Each row is where one point has got to under a steady rotation. How many steps took it there?
The counts run from 0 to 346.
[ 14 -14  -5  11  -3  -8 -13  -2 -12  18  -7  -9 -16  -1 -16 -17  -9  -5
   1  -3   5  22 -20  10  19   7  -7  -4   9  -5 -13  12  -8   4   3  13
  -1  -3 -16   0  -7  -6   0 -10   7   0  15 -21   2 -15   0 -10   0   9
  -7 -14   3  -8  10 -11   3] -> 268
[-20  14 -22  14   0  20  -2   3  10 -10  -8  -6   9  -2   0   3   5 -17
   5   5 -13   5  16   1 -11   7  -7 -26  -5  -8   4   8   9   2   2  -2
  -4  19  -7  14  13  -4 -16   3  -6 -12  -1 -14   9   4  11   0   6   5
 -10 -16 -24  -3  14  -7 -16] -> 283
[ 10  -1  12  -9  -6 -14   5   2 -18  20  22  12  -5   5   9 -12   2   9
  -8 -15   2  -2   3   6   8  -6 -13   2   9  -2  14 -25 -17   4  -3  11
   9  -8  -2 -14 -13 -12  12   1  -2   7   3  14 -11  -2  -5  -1  -4  -5
   8  -1   9   2   7   9  10] -> 251
[ -3  -1   2  17  -1  -8  -1  -3  12  18  32   1   4   5  -1   7 -14  -6
  -2  -1  10   1  10   9   1   1 -11  -6 -11  -9   3   5  -7   1   6  11
 -14  -8 -15 -10   8 -11  19   8   5 -10 -13  20 -15 -10  17 -11   1  -1
 -14   7  35  16  -8  -4   3] -> 17
[  0  12  -1  -2  11  14 -22 -10  -6   6  -5   2   7   5  -9   2  13  -1
  11  -2  -3   8  -6   0  -5   7  -8   6   2   3  13   1  17 -11  14  15
   9  13   4  10  -7   8  -1 -19   5  -2  13 -29   1  -2 -10   0 -11   4
  13  -2 -27 -11  10  -5 -10] -> 289
[ -7  18  16  -2  -4   0 -13   6 -10  25  10  12  -6  16   2   0  13  13
  -6 -16  -6   5   6   2  -3  -9 -13   5  -8  24   7 -13 -22   7  20  20
   8  -4   3  -8 -22 -12   6   8  -6  16  -5  15  -2  -7  -7   0  -8  -2
 -10  -6   2   0  -4   3   1] -> 255
[ 12 -11  -9   0   2 -22   3   7   6  -6   9   1   5  -2  17  -1 -16  -4
   8  20   3 -14   1  -3  12 -16   7  10   6 -31 -16  -7  -3  14  -7 -14
  -7   7   7  -6   8  -3  22  -7  11 -21   6  -8 -13  -6  -1 -12   5  -1
   4  -3  18  -4   8   9  -1] -> 222
[ -1   7   3  -6   2  17 -14  -1   1   3  -1   5  10  -4  -1  13  10  -2
  13 -10   7   6 -11 -10  -5  20  -9  14  -1   0  10 -10   9  -2  16  20
  11   0  -6   2 -16  11  10 -15  10   0  12 -13   5  13 -19 -22  -8  -9
   2   5 -16 -16  -7  -1   4] -> 294
[ 18 -23  -3  17  11  -1  -4  -4  -7  11 -12 -20   2 -16  -5  -3 -20  -1
 -15   3   9  19 -17   4   2   9  -6   5   9 -11 -16  12   8   0  15  15
  -1  -4 -26   8  -6  -2   2  -2   2   5  11   6 -10 -12  -2 -14  -5  -8
  -1   9   4 -11   4   7   7] -> 183
[  7  -9   4  23   3   2   8   0  13 -24  15 -19  10 -11   3  11 -28  -6
   0   7   6  13   9  -2  10   1   5   8   1 -22 -12  -5  13   0  -1  -1
 -13   1 -22  -1   8   1  20  -1  -7 -12   4   1  -7   3   0   4  -4  -7
  19   6   1  -2  10   3   5] -> 312
[ 12   2  19   5 -12  12  -2   6  -7  -6  -9  -9  -2  -7   2   2  12  14
 -17 -22  -5   4   7  -3  -2  -1   6   6  -8  16   8 -10  -9   9  -9 -16
   9  10   8   1 -19  -4 -11  -7 -17  -5  -4   9  10 -10  -9   0  -3 -10
  -6 -12 -27  12  14   0  -3] -> 249
[ -9   5   1 -22   1  12  14  -3   6  -5  -7  19   7  -4   6  15  -1   7
  -4  -5  -7  -1   6  -6  -9  -1  -9  14 -12   6   6  -9   4  -1   9 -18
  -9 -11  20  -5 -13   8 -10   0   6 -11  -5 -11   1  23 -12  -7   6 -16
 -21  17   4   2 -15   5  10] -> 210
[ 11   1  -2  -9 -10  -5 -16   7 -23   7  22   7  -2  14  -7  -7 -24  11
  11  18   0 -11 -14  -7  10  -2  -8  21   5  -9   6  -4  -9  -7   4   7
   3   0  11  -1   3   5  13 -15   3 -10  15  -8  -4   9 -18  -4  -6  11
  11  -3  13 -20 -16  -1   7] -> 136
[ 24   8  -1  17  -9   2  -9  10 -15   5  -7  -8  12   6   3  -8  -4  -8
   7   5   1   8  -1  15  -1   6  13   3   7  -1 -16   1  12  20 -17   2
  10  15  -6 -12  -3 -14  20 -18 -11   8   8   5  -8 -12   1  -4   5  -2
   8  -2 -19   7   7 -15 -16] -> 243
[ 16   3   9  10  -6  -4  -7 -13  -8   5  14   3  16   2   4  -9  -4   0
   6  -2  14  11   2   0   2  17   6  -2   1  -6  10  -6  10  -2 -18  11
   6  -9 -15 -11  -2   1  28 -14 -11  -8   7   5 -18  10   5 -10 -15 -16
   9  15   1  14  21   0   5] -> 162
[-18   0 -14  -6   5 -19   7   1   6  -3  10  -4  -3   5   3  -5   0   0
   2  18  -6  -2  -1  -7   8 -10   4  -3  13 -13 -14  -9   0  -6 -15  18
   1   4   9   3  38  -7   4   8   5  21   4   7 -16   3   3  17   0  19
  35  -8   3  -8   4   2  -3] -> 67
[  0  -8  11 -10 -10 -23  -5  -3  -2  -3   1  11   1   2  11   3  20  -6
   3  22  -9  -8  18   7  -1 -10  25 -19  -7   5   2  -4  -5   8 -10 -24
   4   3   0   3   9  -3  11  13  -4   4 -10   8  11   0   1  18  -3  -3
  -8  -1  15   4  25   7  -3] -> 87
[ 18  -3  -9  18   6   5 -16   0   0  25 -12  -7   5   1 -14 -14   3  -7
  10 -18  12   7 -13  13   2   6   4   5  10   0  -1  19  20   3  -2  16
   1   5   0 -14 -12  -5  -7 -20  -4  -7  16 -10  -9 -13  13 -11   1   5
  -1  -2 -14  18   9  -3 -10] -> 29
[ 12 -19   8  10  -2   6  25 -18   9 -29   2 -21   6 -13  -2  11 -19  -8
   5  -1  16   8   4  -8  -5  22   9  -9   2  -5  -9  -1   6  -9  -6  -5
  -8  -4 -24  -5   3  -3   4  14  -8   7  -7  17  -1  15   3   6   7   1
  10   9  -1  10   3   3   7] -> 317
[ 11 -24  -5  12   3   3  13  -9   1 -18 -21   3  -7 -17  -1 -13  -8  -1
   2  14   0  22 -16 -19  13   6   8  -3  -2  -7  -9  -2  -6  -4  -6  -8
 -12  -3  -4  -9 -11  10 -11   9   4 -18  11  -9   0   8  -7   5  -4  -3
   3  -8   3   2  22  11   0] -> 53
[-15   7  -1 -13  11 -19   6   0   5   4   6  -3 -13   9   2  -5   5  16
  -7 -10   3   3  -4   8   6 -12  -2   3   4   0   1 -15   2 -20 -16   8
  -3  -3  23   9  19   0   2  -7   1   0   4  -6  -3   3  -2  27  -6  15
  30   5  -9  -6   8   3   0] -> 71
[  0  15   1  -9 -12  19   6  15   9  -3   2  -7  -3  11  13  13 -15   2
  -4 -13   7 -21   8   9 -18   3  -9  12  -1   3  -8   1   5   1   0  -1
  -4 -10  11  -7  11  -8  17  -4   1  10 -20  21   3  14  -7  -3  22   7
  -1  20  -3   7 -22 -11   3] -> 235
[ -5   6  -2  -1   0   0 -19   6  -2  33  14   3   5  19  -9  12 -12  -5
   1   4   5 -11   9   3  -8   0 -15   8   1  -2  -1  20   4  -7  15  20
 -11  -4   4   1  16   2   7  -3  -3   2 -15  21  -4  -2   9  -1   4  11
  -5  13  18   3 -14  -8  -2] -> 21
[-13  11   8   6 -13   2  11   4   8 -11  24  -4  -4   3  -4   7  -4  -1
   2 -12   4 -13  10  -9   7  -2 -13  -8  -7 -12  10 -10 -14  -9 -15 -10
 -12 -14  12  -8   2   7  13   8   4 -15 -15   3   8  22   2   5   6   9
  -9  -5  18  18 -15 -14  15] -> 146
[ -5   4  10  -3  -5  13   4  -2  -2 -10  13  10   2 -12   1  21 -21   7
 -12   7   3   8 -10 -29  17   9  -1  13   0  -7  -8  -1  -2  -9 -13   9
  -6 -19   8   4  -4   2   4 -11   5 -13 -12   8  -1  23 -14 -11   0  -8
  -8  10   8  -4 -14   7  12] -> 56
[  6 -14  -1   2   0 -12  -1  -2 -11   6  -8   8 -13   7   0 -17 -11 -14
 -10  34 -10   6   7  13  13  -8   4 -15  -9   0  -6  17 -13   1   5 -13
 -10   5  -4   0  -1  -3  -6  20  -7  -9  -4   8  14   1  15  14  -3   5
 -11 -13  11  -6  20  -6  -6] -> 262
[ 23  -1   0   0 -16 -12   1   2 -17   8   6  -4   8   0   8  -8  -9   7
  -2   0   8  -1   5   9   0   1   1   2  17 -10   5 -14  -9  10 -14   7
  17   8 -16 -10  -2 -17  21 -11 -11   4  13  11 -18 -12  -3  -7   2  -8
  16   1  -9  -4  21   8  -6] -> 247
[-11  -8   8 -18   4  -6  -5 -14  -8  15   5  12  -2   8  -2  10   3  30
  -8   1   5  -1 -11   6  -4  -5  -6  15 -11  18  17   0 -15 -21  26   8
   3  -9   2  -4  -5   4  -9   9   0  22  -4  12 -12  -5   1  -4  -8  -5
  -9  15   8 -12  -9  12  10] -> 340
[  5   1 -10  -1  -1   1  -8  -2  -5  11  -6  -9  -4   4 -18  -7   2  -4
  10 -12  -1   1 -13   7  -2   3   8   3  15   6  -4  13   9  14   3   6
  18  21  -9   7  -1 -16 -23 -21  -2  11  15  -7   1 -27  -7  -6   5  14
   9 -10 -26 -10   0  10  -8] -> 114
[ -3  -6  15   3  12   5  -3  16  13 -22 -13 -25  -4  -5  -1   2   8  -2
  -7  -7  -2 -12  -8  -2   2 -16   4   8 -10  -5  -9   6  10 -14   0 -15
 -10   5  10  13  -1  18 -10   7 -10 -10   7 -13  19   3   1  19  -8  10
  14  -7  -6  -6  -4  -6   7] -> 309
[  6   1   5  -8  -1  -2 -15   7 -15   3  -4   5 -14  12 -12 -18   5  12
  12  11 -10 -17 -14  -6   7  -5  -4  15  -7   8   4  11 -12  -9   9   2
   6   5  20  -1 -13  11   0 -10   1  -8  19 -15  17   3 -13   3  -6  16
  10 -16   3 -10 -15  -9   9] -> 135
[-18  13   5  11   0  -5   0   7  10 -10  17   1   2  12  -4  -4   2  -5
   4   5  -5 -12  16  -4  -2  -4  -4 -12 -14   5  12  -4  -4 -18  -8 -12
 -16  -6  14  -2  15  10   3  13   0  -6 -15   9   4  19  11  22  -1  19
  12  -2   6  15   0 -12  -2] -> 151
[-28  13  -1   3   1   8  -1  13  13  -9 -15 -15  -1   1   9  10   7  -7
  -6  -7 -19  -9  -4  -4   5  -7   5   2   1  -5 -19   0   3   4 -16  -9
  -8  -7  26  12  10   0   0   3  -2  -5 -14  -7  12  17   2  11   3   6
  -5  -9  -5   5 -19 -11   7] -> 65
[  0  -1 -10  -8  13 -30 -11   4   6   8  14  13  -2  10   5  -2  -3   7
  15  19   3  -8 -11 -11  18 -20  10  15   2  -6  -6  -5  -4   6  -7   2
   0   4  24   2   8   2  20  -7  17  -3   8  -2 -11  -9 -11   5  -2  11
  16  -1  22  -1  -8  13   0] -> 221
[ 10 -22   3   7  12 -13   6 -16 -11  11   0  -4  -7  -8 -10 -18 -10   0
 -16   3   7  14 -16  -2   7  -3   0  -2   8  -4  -6  15  -1 -12   9  12
  -7 -10 -13   7   1   7  -4  12   0  -1  12   9  -8  -7   7   8 -15  -4
  18   9  16 -10  17  15   6] -> 182
[ -5  -4  24 -12  -7 -18 -14   0  -6   4   8   1   5  -4   6  15   5   6
 -12  10  -6 -13  15  -1   6 -20  10  11  -6   3   1   5  -1  -2  -7 -24
   2   8   7  20   6  -3   8  -5  -4  -7 -13  15  17 -13  -4  16 -10  -8
  -2   6   4 -16  20  13  -4] -> 91
[  3   9  -4  -1 -18   5  12  -2  -6   1  24  10   6   8  -8  -5 -14  -2
  -4 -15 -11  -4  10   9   4 -12   6   4   1   4  16  -7  10  11 -15 -12
  -4   7   9  14  -8 -12  -9 -27  -2 -27  -2   8   5  -3  -8   2   0   3
  -9  12  -1   2   2  15   3] -> 116
[  8  14  -5   0  -8  10  -7  20   5   6 -18  -9   8  17  11  -4   3 -11
  10  -8  -9  -5   5  26 -11  -1   6  11   4   5 -25   3   9  16  -6  -4
   6  -3  10 -11   0 -10  16 -12   0  10  -2   1   0   1   4  -6  13   7
   4   6 -11   7  -8 -19   2] -> 239
[  7  -3   2   6 -14   9 -14  11 -11  13  -6 -15  -9 -10 -15  -1 -12  -1
 -11 -14  -2   7 -15  11   8   8  -7  11   6 -10  -9  16  -6  -1   0  -1
   0  -6  -1   6 -11   2   2 -22   1 -19  -2 -14  16  -3  -2 -21   6  -2
 -19  -7  -5 -10  -6 -13  10] -> 269
[-18   8  -7  -5   1  -5   2 -16   8  25  14  17  -1  10 -16   1   1  -7
   7  -7   2  14 -16  -4   1  -1   6 -12   1  11  -8   8   7   4 -11  23
  -4 -16  -3   9   5 -14  -4  -7   9  20  -1  10 -11   2  -3   2  -5   6
  -9  12  22   5 -15  16  13] -> 191
[ -2  10  13   9  -9   4  -7  16  -4  -1  -4 -21  28   4  -1  14   3   6
 -10  -4 -15 -14  -1  16  -5  -4  13  12   0   6  -3   6  15  12 -13  -9
  11  10   5   3   5 -12  -2 -16 -17   6  -6   4  -3  -8   5  -5  -6 -18
  -1   6 -15  -5 -21  -9  11] -> 329
[  7 -17   4  -3  14 -19  -7 -17  -2  13  19  -1 -13  -4  -1   7 -11  11
  -5  -2  20  16   3   1   6  -8   0   5   5  -4   6   2  -9   1  22   6
   4   3 -14   5  -3  -4  16   7   7   9   4   9 -13 -21 -10   7  -4   3
  14   5  10 -10  25  22  -2] -> 97
[ -3  -4  12 -19   1  -5 -12  -2  -4   8 -29  -6  -5  -1  12   6  33  -3
   6   1   1  -7  -7   7 -13   8   7  -1  -1  10 -11  -4  -3   2  10   3
  21   6   0  -9   8   1  10   5   7  35   0  -9  -1   0  -9  -7   0 -10
  -4  -6 -14  -4  -1  -5  -8] -> 84
[-19  21 -16 -10  11   0 -14   3  -3  20  10   4   3  20  -8  -6  17 -12
  14  -5 -14   0   2  11  -5  -4 -18  -4   3   1  10  -6  15 -11   1  19
  -7   1   9  16  -1   8  -4 -20  -1  -8  10 -18   4   8  -7   8 -13  11
   9   3  -4  -7  -4  -8  -3] -> 285
[-32   6   3 -11   0  -8   6   7  10  -7   1   2 -11   3   4   0   5   2
  -5  10  -7 -14   3 -14   8 -11  -2  -5   8  -6  -8  -6 -10 -16 -23  -2
 -11  -1  29  15  24   2  -5   6   0   1  -8   9   8  14   0  21   2  16
  17  -9   4   2  -4   2   0] -> 66
[  8  -8  -8  15   8   0 -15  -1   6  19 -25 -14 -10   8 -14 -23  11 -11
   8  -3   8   3 -13  17  -2  -2   7  -4  -1   8  -9  30  11 -10   6   8
  -2   6  -5  -2  -1   5 -13   1  -2   3   4  -9  -2 -19  13   4   6  18
  -3  -5  -3   9   0 -12 -12] -> 24
[ -6  -2   8  -6  -9 -16  19  -6   0  -6   6   0  10  13  -1 -15   8  -6
  -3   8 -10 -14  -1  10  -1 -10  20 -15   0  12   2  -2   1  -2 -29 -13
  -6   3   2   2  18  -4  -9   9 -17  12  -6  11   3   9  12  25 -10   5
  10   6  14   2  -3   6   5] -> 326
